One turn sends every row of this set to another row. A few are shown first. Where does it send the rows asked after them?
Z_476: [ 17 -22   7   5 -36  23 -45 -26   4   7 -20  14   6 -20   3  11 -25  20]
Z_21: [ 72 -25 -21  -4  -5  27  11 -12  21 -21  22  44 -32 -10 -36  13  13   8]
Z_287: [ 32 -10  -2 -19 -26  76  -7 -34  12 -21  -1   2 -72   1 -48   8   5  43]
Z_900: [ 71 -17  -2   5  -6  40   3 -10   7  -7  23  36 -35 -11 -45  28  -1  -9]
Z_658: [ 28 -25   2  -6 -35   5 -35 -22  12   1 -28   5   7  -8  15   7   2  29]
Z_814: [ 18 -18  -3 -29 -13  41 -40 -44   8  -4 -12  38   9 -25 -15 -13  28  14]
Z_859: [  8   8 -49 -13 -28  16 -12 -18  -6   9  48   9 -33 -13 -14  21  10   3]
Z_482: [ 19  -8 -44 -10 -44  28 -32  -5  37 -34   1   6 -49 -23 -24  24  30  40]
Z_889: [ 37 -12  -6 -23 -25  67  -2 -32  17 -24  -5   0 -70   6 -42   5  16  48]
Z_383: [  0   5  50 -22   9   1 -21 -23  44 -25  23  13  -6 -12  -2  -1   3  19]
Z_510: [  4   0 -29 -18  -6  29 -14 -26 -23  18  34 -10 -38  19 -21  -1  -6  30]
Z_682: [ 24  -6  -6 -19 -17  47 -31 -11  12 -13 -15 -27 -57  16 -38  16  34  48]
Z_11: [ 42  -6 -14  -2 -60  44  -3 -15  28 -23   1   1 -68 -18 -25  41   5  23]
Z_155: [ -7 -15  57   0 -16  -8 -15  -9  33 -16  38  13 -20 -18 -20   0  -7   9]
Z_218: [ 75 -30   2   4   2  25  10  -8   6  -6   6  12 -38  20 -32  12 -11  26]
Z_607: [ 13  10 -45 -14 -29  13  -9 -16  -8  11  46   2 -34  -7 -12  25  16   1]
Z_219: [ 38  -9 -24  -2 -60  44  -4 -17  32 -30   4  10 -66 -24 -25  34   0  30]
Z_148: [ 27  -9  18 -26 -14  44 -41 -39  -2  10 -16  18   6 -16 -17   5  34  -2]
Z_360: [ 18   6 -12   5 -46  49 -42  -3  15 -11   2  -8 -55 -23 -40  49  13  12]
Z_667: [ -3 -14  61 -17  -1   0 -10 -17  31 -16  36  12 -20  -9 -29 -12  19   9]
Z_247: [ -3   5  46 -16   5   0 -23 -22  45 -27  26  20  -5 -22  -2   1  -4  16]
Z_890: [ 60 -33  -8  10   2  37   4 -12   7 -13  14  31 -37   4 -38   3 -35  31]
Z_689: [  2 -11 -20  -9 -18  68 -44 -20  12 -22  -2   2 -54  -9 -50   3  -5  53]
Z_479: [-10 -17  53 -14  -1   5 -14 -20  33 -21  41  24 -19 -17 -31 -18   8  14]
Z_193: [ -5   6  54 -17   9   9 -26 -24  40 -22  25  16  -7 -18  -8   1  -8  14]
Z_276: [  0   8  54 -17   4   1 -22 -21  42 -21  23  11  -7 -17  -3   7   0   9]
Z_200: [  6  -3 -36 -22  -5  25 -11 -26 -19  13  33  -9 -37  20 -18  -5  -2  36]
Z_981: [ -4 -20  47  -5 -15 -17 -10  -8  40 -23  36  14 -18 -15 -14  -7   3  17]

Z_510 turns into Z_607
Z_900 turns into Z_218
Z_981 turns into Z_479
Now these:
Z_360 turns into Z_682
Z_287 turns into Z_11
Z_814 turns into Z_476
Z_383 turns into Z_247

One turn sends every row of this set to another row. A few are shown first. Where does it send the rows asked after them?
Z_359: [ 18   0  12 -10  -2  35 -49  -1  18 -46  -6  36 -15   3   9  -2  -9 -56
   3   1  -5  24   2  31   4 -30 -16   4 -23 -56  11   8  -6]
Z_707: [ 94  28  14  29  -6   8 -25  31  16 -26 -33 -22   9  -2  16 -19 -30  -9
   5  16  -8  10  22  -7  38 -28  -8   6 -27 -59  21 -45  -1]
Z_960: [ 37 -12  10  14  27  33 -47  -7 -14 -46  12  -3 -35   6  27   1   4 -33
  15  23 -18  16  -8  36  26  -5 -20  -8 -16 -38  15  25   3]
Z_967: [ 30  18 -36  12  -8 -15 -50   3   8  -1  -1  12  15  32   6 -13  -7  29
  -6  -8 -18  25   3  14 -18  -4  19  20  -1   4   8 -13 -27]
Z_363: [ 75   6   1 -57 -27  51   3   7  24   2 -26  -7 -11 -19  16   6  -1  17
  -9   2 -10  31 -31   9  22 -10 -22  28 -50   3  25  -4  30]
Z_237: [ 30  18 -14 -21   2   9 -21  -3  12 -26  13  22   5  14 -21 -30  -8  11
  -4  32 -23  -5 -11 -20  -3  -8  34 -21  13  30  18   5  21]
Z_753: [ 64  12 -14 -48  -7  39   0   8   2   4 -24  10   0   8  21  12 -22  18
 -18  -1 -32  33 -33  -9  28 -17 -43  39 -30  10  21  -6  39]
Z_447: [ 39 -22 -10  14  -9   4 -36 -24  12 -31   2  -8   7  44  10 -22  -4  -6
   7 -10  -5  -2   8   0  -9 -12  38  12  14  14  21 -16  37]
Z_150: [115  34  12  22 -18  30 -16  20   7 -18 -41 -36  -4  -4  38 -17 -32 -26
  10  26 -25  15   4   0  11 -24 -19   1 -24 -47  29 -18   9]
Z_636: [ 26  12  -3   4  13  14 -32 -14  -5 -22   8  15  -2  -5  -3  -6  -7 -47
  -7  -4 -28  13 -32  36  24 -25 -49   0 -54 -35  14  21  -7]
Z_10: [ 38  13 -18 -27  12   0 -32 -21   5 -42  32  14   1   3  -7 -28 -31  21
 -23  13 -31 -12 -26 -23  -4 -12  27 -14  -6  15  22  -2  -9]
Z_249: [ 44  -1 -29  -5 -20   4 -45   2  25 -40  14 -12   2  33   9 -34  -8  14
  15 -22  -4   7   5  -8   6 -21   8  17  21  20  16  -8  53]
Z_771: [ 43  -8  -3 -14  10  39 -38  -4   3 -34   9   2 -32  -9   1 -14   4 -41
  -8  24  -5  10 -17  61   1  -9 -25   1 -33 -44   9  19 -19]
Z_996: [ 36  26 -11 -16  -1   4 -42   2  17 -46  14  12  16  19 -12 -38 -25  26
  14  32 -39  11 -17 -24  22   2  33 -17  11   4  27 -19  -3]
Z_974: [ 78  37   5 -42 -14  44 -10  21   0  -6 -29  11 -25 -12  22  13  -7  -2
 -30  16 -18  35 -29  -2  21 -35 -33  33 -46  10  19  10  24]
Z_407: [ 49  -3  -6  -9  -7 -21 -38 -31  34 -33   4 -30 -13  33  20 -41 -23   2
  10 -13 -11   2  10   1  -1 -11  35  -4   5   7  19   2  38]
Z_852: [ 37  26  -9 -58 -29  46   1  15  16   6 -21  -9 -17 -25  17  29   5   4
   7   2 -29  19 -40 -12   8  -7  -8  21 -25   1  21  10   7]
Z_956: [ 50  11  18 -12  -1  40 -39  -8   7 -50 -17   3 -34   6   7 -10  -3 -69
  -7  18 -24  25 -27  36   3 -35 -11  11 -27 -45  19  23 -16]
Z_350: [ 59  28  15 -49 -26  22  -8  -7  10   8 -11 -17   3 -12  20  28 -10  -3
   5  12 -26  18 -13   3  29 -19 -52  44 -29  -4   8 -28  40]
Z_697: [ 55   0 -24   9  -1  -6 -27   3  -2  20  -6 -11  30  35  -5 -28  -4  32
 -11   8 -26   9   7 -10  -5  -4  27   6  -3  15   6 -13 -18]
Z_66: [ 57   8 -28  -5  -5  -9 -33 -17   3  17   2  -7  14  40  10 -21 -27  43
 -18   3 -18  19  -6  -5 -27   8   5  15  -3  -4 -13 -17   4]
Z_804: [102  41   5  17 -16  -7 -11  -3  27 -29 -41 -32  -7   1  30 -10 -31 -15
  21  34 -27   2  16   8  15 -14   3  -1   8 -46  34 -28  10]
Z_941: [ 42  12 -18 -13   9  21 -39 -12   1 -48   6  19 -26   8  -2 -17   9 -49
 -20  -6 -21   4 -22  40  19 -30 -10  -4 -20 -40  12  37 -28]
Z_566: [ 96  60  16  19 -33  -5 -17 -21  26 -29 -20 -15   3 -16  14  -7  -5 -24
  17  17 -16  -4  -2   8  36 -18  -1 -21 -27 -57  22 -16  10]
Z_126: [115  35   4  44  -5  -1   0   4  20 -33 -35 -40  -2  -3  -8  -1   2  15
   9  11 -10  20 -13 -11  11 -23 -14  10 -20 -39  29 -12   7]
Z_752: [ 51  28   1 -47 -25  28 -11  34  36   2 -28  21 -10 -22  -1   0 -14   6
 -13  10  -7  29 -20 -18  34 -42 -35  32 -33   6   7   1  25]
Z_135: [111  24  11  34  -8  11  -4   0  29 -37 -34 -28  -6 -26  14 -16 -28  -3
  14  37  -8   5  -6  15   8 -12  -8  -6 -29 -42  45 -27   5]

Z_956 turns into Z_974
Z_967 turns into Z_249
Now these:
Z_135 turns into Z_771
Z_447 turns into Z_237
Z_636 turns into Z_350
Z_753 turns into Z_804
Z_126 turns into Z_960
Z_66 turns into Z_407
Z_752 turns into Z_707

One turn sends every row of this set to another row. A few are shown first. Where does it send the rows asked after them?
Z_975: [-16 -26 -21   9  -4   6  34  50  16 -19 -21 -18  16 -16 -24  13 -50 -16
 -29 -46   7  26]
Z_111: [-19   4   0  71  -7  25  10  43  11   2   3  32 -14 -18 -31  46 -42  13
  24 -26  -8 -14]
Z_331: [-14 -44  20  24  -8  -3  30  20  54 -19   1  54   1   4   3   2 -13   7
 -31   4   9 -22]
Z_820: [-14  12   3  16 -33  46  51  39  14  33   5   7   0   4 -29  38 -51  41
   3 -23   8  19]
Z_590: [-11 -26  52  17  -9 -12  29  41  35   7  -2  21 -60 -26 -16  67 -37   7
   0 -24 -21  19]
Z_102: [-19 -12  41   9 -12  -8  28  35  39  13 -19  55 -41 -19 -12 -36 -41  16
   1 -20 -23  12]
Z_28: [-24  -8  53  45  -2   0  16  34  51  -5   8   3 -33 -20   7  -6 -51  -3
  34 -25 -39  18]
Z_563: [ -5  -3  47  35  10 -19  34  14  56   4 -25  31  -3 -34   5  24 -37  24
 -34   8   9   0]
Z_459: [-51 -51  -7  -1   4  14  60  51  22   3  10  12  -4   6 -10  56 -47  36
 -27 -31 -14   8]
Z_854: [-27   8  31   4 -24  36  28  63  42  59  14   6  -8 -32   5  33 -36  25
  18 -20 -22   8]
Z_805: [-22  -4  49  17 -10  23  17  51  79   4  -1  61 -11 -39  29  17 -41  -8
 -11 -44  -1   2]
Z_144: [ -3 -42 -14   4 -33  23  11  40  37 -10 -10  22  22 -21  -1  44 -45  -9
  12 -55  32  -5]
Z_864: [ 14 -22  11   9 -25   7  25  47  35  21  18   0  33  -6  15  36 -54   0
   8 -57  -8  45]
Z_438: [-22  15  28  40 -46  12  14  21  49  29  22  14  -7 -29  -1   9 -64  22
 -16 -21  34  -4]
Z_780: [ 24 -11  29   6  29   3  42  40  76  -9  25 -11 -17 -29   9  21 -17  16
 -12 -26   4   8]
Z_430: [ -4  11  31  21  -9  11  13  45  34   9   5  51 -26 -36  14  27 -87   8
  15 -39 -15  38]
Z_182: [-30 -64  15  11   4  -4  25  23  20 -27  20   7   6  14 -38  -2 -40  15
  15 -46  -7   1]
Z_239: [-26 -56  14  23  25  -5  53  41  46 -11  18  31 -13 -20 -28 -14 -29  48
 -22 -39  -4  27]
Z_876: [-16 -47   2 -15  24  30  50  55  29  23  23  40   3 -16 -12  11 -10  11
 -18 -56 -13 -10]
Z_849: [ 19 -31  17  24 -31  46  25  54   2  -6 -30  20  14  -7 -19  -8 -43  16
  -9 -50 -15  -8]
Z_282: [ -6 -20  20  31 -54  16   2  40  42  14   3   9 -24  21  -8  29 -55  46
  14  -8   2 -11]
Z_743: [-31  -5  -3   4 -28  -5  32  49   9   0  -1 -42   2 -15 -10  33 -54   5
  13 -44 -15 -14]
Z_850: [-40  -3  53  14   7   6  55  41  35 -12   7   0  -8 -48  -6  15 -15  -2
 -40  -9 -17 -24]
Z_41: [-18 -62   3  12  -4  51  46  28  41   1  13   0 -16 -44   4 -12 -51  13
 -30 -24  21  -2]
Z_726: [-39  -3  17  14  36   1  36  40  44 -44 -24  22  19 -27 -28  15 -23   6
  -1 -15  -3  -3]

Z_820 turns into Z_975
Z_590 turns into Z_111
Now these:
Z_28 turns into Z_282
Z_438 turns into Z_864
Z_182 turns into Z_331

